[[-0.94  2.72 -0.47 -1.20  1.56  1.78  2.80  2.77  0.02]
 [ 0.53  1.03  0.72  0.74  0.86  0.94  0.94  0.94  0.73]
 [-1.97  1.52 -1.86  0.32 -2.87 -0.88 -1.08 -0.76  0.47]
 [ 2.47 -3.24  2.33  3.00 -0.39 -1.11 -2.90 -2.93  0.72]
 [ 0.57 -4.11  2.85  5.81 -2.04 -1.53 -5.94 -5.84  0.37]] gives -4.11

[[ 1.50  1.82  2.28 -1.91 -1.45 -1.61  1.21  3.37  0.82 -5.08 -0.20]
 [ 0.99  1.58  2.28 -1.91 -1.45 -1.61  1.21  3.37  0.91 -4.58 -0.20]
 [ 0.99  1.58  2.28 -1.91 -1.45 -1.61  1.21  3.74  0.91 -5.08  0.17]
 [-1.05  0.86  2.28 -2.54 -2.29 -0.67  2.56  2.24  1.08 -3.08 -1.31]
 [ 0.99  1.58  2.28 -1.91 -1.45 -1.61  1.66  3.37  0.91 -4.58 -0.20]
 [-0.03  0.15  2.03 -1.70 -1.87 -1.61  2.11  2.62  1.53 -4.08 -1.31]
 [-1.56  0.38  0.79 -1.70  0.63  0.26 -0.58  1.12  0.82 -2.08 -1.68]
 [-1.56  0.62  0.79 -1.70  0.63  0.26 -1.03  1.12  0.91 -2.08 -1.68]
 [ 1.50  0.86  2.03 -3.39 -2.29 -1.61  0.76  2.99  0.82 -5.08  0.91]] gives 0.86

[[ 1.71 -4.95 -0.25  3.32 -1.17  4.24  0.49  2.53  1.35  5.70]
 [-0.57  1.87  4.06 -4.59 -1.97  1.15 -1.45 -0.43 -0.06  2.95]
 [-3.64  3.67 -5.76 -3.23 -4.67 -4.80 -3.11 -4.90 -5.17  4.35]
 [ 3.44 -0.23 -1.97 -3.82  2.73  2.60 -2.70 -1.76 -3.79  4.24]
 [-2.06 -3.54  5.50  0.55 -4.25  1.83  1.93 -3.37 -1.25  1.97]
 [-1.31 -4.98 -3.79  1.92  4.00  0.30  4.86 -0.82  1.14 -3.69]
 [ 4.21  1.51  3.51 -2.81  2.49  1.78  1.95  2.80 -2.38 -1.29]
 [-5.42  1.54 -0.47 -5.25  5.61  4.26 -5.61  0.93  1.85 -4.47]
 [-4.74  3.23  0.53  2.54  0.54  2.70 -1.99 -1.74  3.11  3.30]
 [ 4.23 -1.61 -2.91 -1.21  4.77  2.15  0.62  3.39  4.12  5.81]
 [ 4.97  3.20  0.79  1.64 -5.02  2.08  4.55 -4.17  5.06 -5.70]] gives 3.20

[[-0.21 -1.47 -0.55  2.43 -1.00 -0.71 -0.83 -1.29 -1.35 -1.00  0.36  0.94
  -0.73]
 [ 0.23  0.38 -3.56  5.55 -1.99 -0.46  4.25  4.30  0.00 -0.54 -1.14  3.45
   1.38]
 [-0.67 -2.40 -1.39  3.47 -1.89 -1.40 -1.27 -1.88 -2.31 -1.81  0.06  1.22
  -1.33]
 [-0.49 -0.60 -0.87 -0.01 -0.78 -0.61 -0.20 -0.26 -0.55 -0.63 -0.61 -0.25
  -0.41]
 [ 1.52 -1.76 -0.55 -1.28 -1.85 -0.55  0.28 -2.09  1.39 -0.52  0.39 -1.71
   1.47]
 [-0.79 -0.44 -0.28 -0.88 -0.26 -0.51 -0.95 -0.69 -0.76 -0.51 -0.57 -0.68
  -0.87]
 [ 0.42  0.95  0.66 -0.09  0.85  0.69  0.65  0.91  0.72  0.76  0.36  0.32
   0.55]] gives 0.95

[[ 1.98  0.74  0.48 -0.93  3.46  2.41]
 [ 2.61  1.78 -0.46 -2.21  0.55 -1.87]
 [ 3.33  1.97  0.22 -2.35  5.31  1.56]
 [ 3.39 -1.98  1.53 -1.87  0.13  1.42]
 [ 0.58  0.46 -0.13 -1.81  3.01 -1.95]
 [ 3.98  2.53  0.05 -1.41  2.17  2.78]
 [ 2.20 -1.99  1.41 -2.04  2.72  0.75]
 [ 4.98 -1.38  1.44 -4.07  2.06 -0.65]] gives -1.38

[[-2.22  4.60 -0.65  1.24  4.30 -1.43  0.92  4.42  4.67  2.36  3.56  3.62
  -0.72  4.39  1.02  4.23]
 [ 0.93  4.73  2.64  2.97 -0.57 -1.95  4.22  3.71 -0.74 -0.28 -0.85  4.55
  -3.90  5.04  1.83 -0.26]
 [ 5.08 -1.31  4.87  2.97 -0.23  0.83  3.49 -0.91 -1.02  0.48  0.16 -0.37
  -4.18 -1.16  2.59  0.32]
 [ 0.21 -2.75 -3.27  1.98  2.97 -4.93 -1.91 -0.46  3.69  1.99  2.12 -2.15
  -1.48 -1.79  1.22  3.21]
 [-3.36  1.85 -1.15 -4.20 -1.27  4.72 -1.68  2.64 -0.65 -1.64 -1.21  1.76
   4.01  2.42 -2.32 -0.74]
 [-3.74  4.46 -2.32  0.80 -0.94 -3.96 -0.93  3.66 -1.30  0.08 -0.76  4.49
  -0.87  4.85  0.61 -1.49]
 [-2.62  4.87 -1.43  2.00  0.95 -4.69 -0.31  4.43  0.82  1.31  0.96  4.64
  -3.08  4.78  1.36  1.92]
 [-0.96 -3.36 -4.57  1.02  3.66 -3.84 -3.91 -0.76  4.35  2.64  3.27 -3.26
   0.07 -3.55  0.39  3.45]] gives -3.36

[[-1.54  0.24  0.37 -0.31  1.10 -0.39 -0.15  3.98  0.34  0.54]
 [ 0.19  0.08 -0.32  1.53  0.55  0.90 -2.69 -3.15  0.32 -0.59]
 [ 0.00 -1.65 -0.35  0.89 -0.10 -0.86 -2.02 -5.89  1.05  1.02]
 [-0.07 -1.08  0.26  0.35  0.71 -1.01 -0.28 -3.87  1.77 -0.65]
 [-0.18 -0.02 -0.13  1.39  0.32 -1.19 -1.46 -0.87 -0.43  1.37]
 [ 0.45 -0.06  0.88  0.52 -0.80 -1.24  0.70  3.38 -2.37 -0.28]
 [ 0.90 -3.26 -0.09  0.90 -0.18 -1.29  1.11  3.07  1.84 -1.04]
 [ 0.21 -1.12 -0.15  0.57 -2.25  0.02  1.26  0.66 -2.92  0.59]
 [-0.24 -1.16  1.00  0.08 -1.79  0.04 -0.77 -2.96 -0.04 -0.50]
 [-0.22  1.63  0.05  0.32  0.43  1.78 -1.49  1.91  1.00  0.49]
 [ 0.11 -1.39  1.18 -0.83  0.67  0.28 -0.07  5.10  1.67  0.22]] gives -1.39

[[-2.54 -0.91 -0.40 -2.34 -2.85 -1.16  0.63 -0.06  1.32]
 [ 0.84  4.74 -0.28 -1.26  0.47 -0.68  1.31 -2.27  2.61]
 [-1.82 -0.23 -0.39 -2.18 -2.39 -1.24  0.71 -0.90  1.71]
 [-3.25 -1.48 -0.40 -2.50 -3.18 -1.04  0.58  0.72  0.93]
 [ 0.41  3.83 -0.29 -1.38 -0.07 -0.90  1.22 -2.45  2.49]
 [-0.60  1.80 -0.37 -1.74 -1.33 -1.19  0.97 -2.09  2.22]
 [-1.17  0.67 -0.39 -1.97 -1.92 -1.25  0.85 -1.56  2.01]
 [-0.10  2.82 -0.33 -1.51 -0.73 -1.07  1.09 -2.39  2.40]] gives 2.82
---
[[ 0.54 -4.79 -2.91  0.34  2.16]
 [ 0.10  4.41  2.78 -0.31 -2.98]] | -4.79

[[-5.50 -4.53 -6.18 -5.11 -5.86  0.90  0.36]
 [-4.56 -2.06 -1.33 -2.41  1.15 -0.28  2.53]
 [-3.76  0.21 -4.62 -1.60 -5.17  0.61  2.72]] | -2.06

[[ 5.71 -0.02  0.84 -3.35  4.37  0.02]
 [ 0.26  4.34 -0.49 -0.38 -0.67  2.21]] | -0.02

[[-1.77 -4.12 -3.16 -3.82  1.22 -3.37 -0.89]
 [ 2.18  1.26  0.82  2.12 -0.80  5.83 -4.06]
 [-4.29 -3.77 -4.15 -2.94  0.33 -0.03 -4.06]] | 1.26

[[-6.15  3.81 -0.23 -0.06  3.09 -1.22 -2.93]
 [ 5.40 -4.17 -1.98  2.89  2.00 -3.59 -5.67]
 [ 2.49 -2.48  0.76  0.81 -4.92  0.54  1.57]] | -4.17

[[ 0.38  1.22  5.19  1.95]
 [ 1.18  0.68  0.40  0.70]
 [ 3.57  4.38 -1.68  1.36]] | 0.68

[[-2.05  0.79  6.37 -2.03  4.69  3.22  0.98]
 [-0.66  1.69  2.35  1.77  3.66  0.51 -1.75]
 [ 2.24 -1.11  2.61  0.42  4.79  2.15  0.15]] | 1.69

[[-0.74  4.00  5.11  6.50  4.45  2.40]
 [ 3.59  0.32 -1.51 -0.89 -1.47  1.97]
 [ 2.10  1.98  1.09  1.36  0.77  2.06]] | 0.32

[[ 2.63 -2.98  4.02  4.31]
 [-3.32  4.62 -0.71 -2.76]
 [ 4.60  1.04  6.16  2.20]] | 4.62

[[-5.96  4.12 -1.20  2.56 -4.04]
 [-2.43  3.31 -5.79  2.88 -5.38]] | 4.12
---
[[ 5.87 -2.95 -5.41  6.40  1.79 -1.90]
 [ 4.82 -1.94 -4.87  2.99  4.04 -1.69]
 [ 5.74 -2.20 -4.94  3.53  3.37 -1.84]] result: -1.84

[[-4.79 -3.99  0.81 -0.18  0.07]
 [ 0.22 -1.82  0.98 -2.38  4.32]
 [ 3.06  1.15 -1.03 -1.53 -2.04]] result: -2.04

[[-3.61  1.22  2.29 -1.30 -3.69  0.69]
 [-4.02  3.39 -2.69 -4.87 -0.84 -4.48]
 [-0.27  0.40 -5.91 -3.54  3.68 -5.64]] result: -5.64

[[-2.36  1.12 -2.49  0.05]
 [ 3.68 -2.75  3.61  0.00]
 [-2.46  2.12 -4.84 -3.56]] result: -3.56

[[-1.29 -2.10 -2.88  3.20 -1.16 -5.03 -2.12]
 [ 1.59 -1.51 -1.51  4.88  4.50 -5.69 -1.29]
 [-3.56 -2.30 -3.88  2.06 -5.62 -4.56 -2.76]] result: -2.76

[[ 0.88 -1.82  4.62  3.89 -1.30  4.54  4.02]
 [-1.27 -1.16  0.02  3.47  2.77 -0.19 -1.57]
 [ 2.26  1.07 -1.27 -1.53 -0.57 -0.39  0.81]] result: 0.81

[[ 1.96 -4.93  2.58  2.20 -1.81 -0.65  1.22]
 [ 3.05 -2.92  2.16  1.64  1.16  0.73 -1.69]
 [ 0.88  0.78 -0.31  0.14  1.54  1.37 -0.97]] result: -0.97

[[1.04 2.03 3.22 0.47 1.44]
 [0.37 5.51 1.50 0.03 0.68]
 [0.64 2.11 3.55 0.36 1.12]] result: 1.12
